In the rows, 128 means zero.
A single turn carries every row of the set below to another of its rows. Some are shown first; where does it send the rows asked next?
q_995: [126 121 134 123 154 135 113 131 148 136  94 111 116 134 131 138 133 111
 110 129 143 115  78 102 102 126 122 142 135 109 131 125 130 163 109 120
 124 145 174 120 159 109  98 106 152 121 165 174 145 141 181 121 106 119
 130]
q_676: [124 124 134 132 144 132 118 125 134 128  96 107 114 130 123 138 117 103
 114 116 152 114  96  99  92 129 122 144 130 106 127 142 128 173 106 119
 124 149 163 115 155  98 118 104 141 118 174 168 153 145 169 124  96 132
 127]
q_701: [125 147 124 114 152 122 103 149 117 154 109 123 125 119 145 131 101 118
 144  82 117  85 152 114 136 119 102 119 100 178 134 122 146 114  83 119
 133  96 135 120 157 148 209 152 130 128 135 139 131 169 117 156 155 138
 138]
q_773: [107 135 144 119 132 115 112 134 133 153 107 125 121 107 126 138 114 134
 139  84 122  81 141 128 133 133  94 130 110 163 142 125 133 105 128 101
 154  97 125 135 158 150 195 165 134 126 135 156 113 154 117 178 137 140
 126]
q_686: [122 111 122 134 138 139 104 140 147 133 107 108 116 127 134 156 121 101
 121 133 150 108  89  91 104 136 120 138 138 104 135 136 111 170 116 115
 125 139 178 120 147 103 119 100 158 119 158 161 141 135 176 130 101 127
 129]
q_164: [154 147 133 123 186 116 165 113 156 104 121 124 145 141 136 116 118 141
 129  98  90  83 123 139 157 111 160 133 139 119 152 105 158 133 123 118
 157  94 132 127 155 153 124 145 132 132 123 153  76 155 101 110 125 124
 129]
q_958: [118 112 118 142 161 131 103 161 111 136 138 156 119 130 133 137 124 110
 135 143  96 115 134  98 149 102 115 127 133 127 179 112 133  97 130 138
 119 115 136 127 141 171 139 112 145 113 120 143 136 112 102 135 196  96
 159]
q_482: [118 127 132 121 149 115 112 148 123 147 113 117 139 102 124 146 117 139
 138  80 102 104 141 115 136 135  92 128  94 165 129 133 134 109  89 104
 138  98 154 114 141 157 203 148 133 133 145 145 125 157 100 175 157 157
 143]
q_893: [112  98 133 130 163 112 118 153 107 124 131 149 138 130 128 143 133 131
 128 136  71 133 119  98 148 110 115 130 120 116 171 129 126  99 134 130
 141 116 148 122 126 182 137 115 142 125 132 153 131 111  94 139 199 108
 157]
q_932: [126 110 133 121 157 137 116 133 146 134  97 118 110 141 135 146 124 115
 108 133 146 110  70 106 100 122 127 135 139 116 128 125 132 170 108 119
 122 149 175 123 161 108 102 111 147 119 164 176 139 140 169 114  95 120
 125]
q_775: [150 145 129 123 190 129 163 122 132 114 116 124 125 148 156 118 120 138
 137 124 100 101 135 119 168  86 150 118 123 140 154  91 183 133 100 130
 139 112 144 104 158 154 132 131 134 136 123 136  95 169 109  95 138 121
 129]
q_948: [114 116 108 135 143 118 116 158 108 121 124 164 127 116 114 159 137 117
 150 143  92 110 139  98 144 120 117 142 144 126 162 118 118  96 146 141
 141 116 134 119 145 162 141 119 131 121 119 157 119  89  92 124 178 104
 150]
q_500: [119 122 135 140 141 129 106 125 135 125  99 116 111 133 126 143 124 106
 110 118 162 106  99 109  90 130 121 149 137 119 125 147 126 172 109 116
 120 145 165 122 160 102 122 109 133 119 170 171 151 144 173 124  94 128
 132]
q_971: [119 112 122 137 144 135 108 145 145 137 109 116 113 138 132 158 121 105
 116 139 158 106  88 101 102 132 119 141 137 108 130 138 109 178 116 116
 121 145 177 129 154 108 120 103 149 114 157 167 140 133 165 119 102 130
 129]
q_851: [149 131 139 123 187 120 166 110 120  88 116 115 144 141 136 121 122 153
 118 106  85 112 133 124 167  98 143 124 118 131 146 108 175 126  93 112
 153 108 156 102 142 177 135 127 127 150 130 144  89 172 114 116 141 136
 130]
q_960: [112 146 131 107 136 119 106 133 111 135  94 126 126 102 112 143 117 129
 151  85 127  86 142 125 128 125  99 127 114 174 121 113 143 104  99 133
 153  99 128 117 167 149 201 157 116 133 142 157 124 138 108 155 134 141
 130]
q_60: [119 107 112 142 166 117 125 148 114 148 131 175 127 123 119 130 137 108
 135 126  97 118 134 100 146 115 113 134 142 108 167 133 121  99 154 127
 144 129 125 133 123 167 122 143 136 109 108 166 118 110  91 148 171 108
 143]
q_834: [146 155 129 105 176 124 169 123 132  98 110 130 135 138 134 138 133 146
 136 119 101  97 125 129 166 108 147 125 141 138 138  78 164 128 112 139
 163 112 144 110 173 159 139 130 122 147 123 155  74 141 116  95 130 124
 126]

q_164 -> q_773
q_995 -> q_676
q_893 -> q_851
Now these:
q_775 -> q_701
q_834 -> q_960

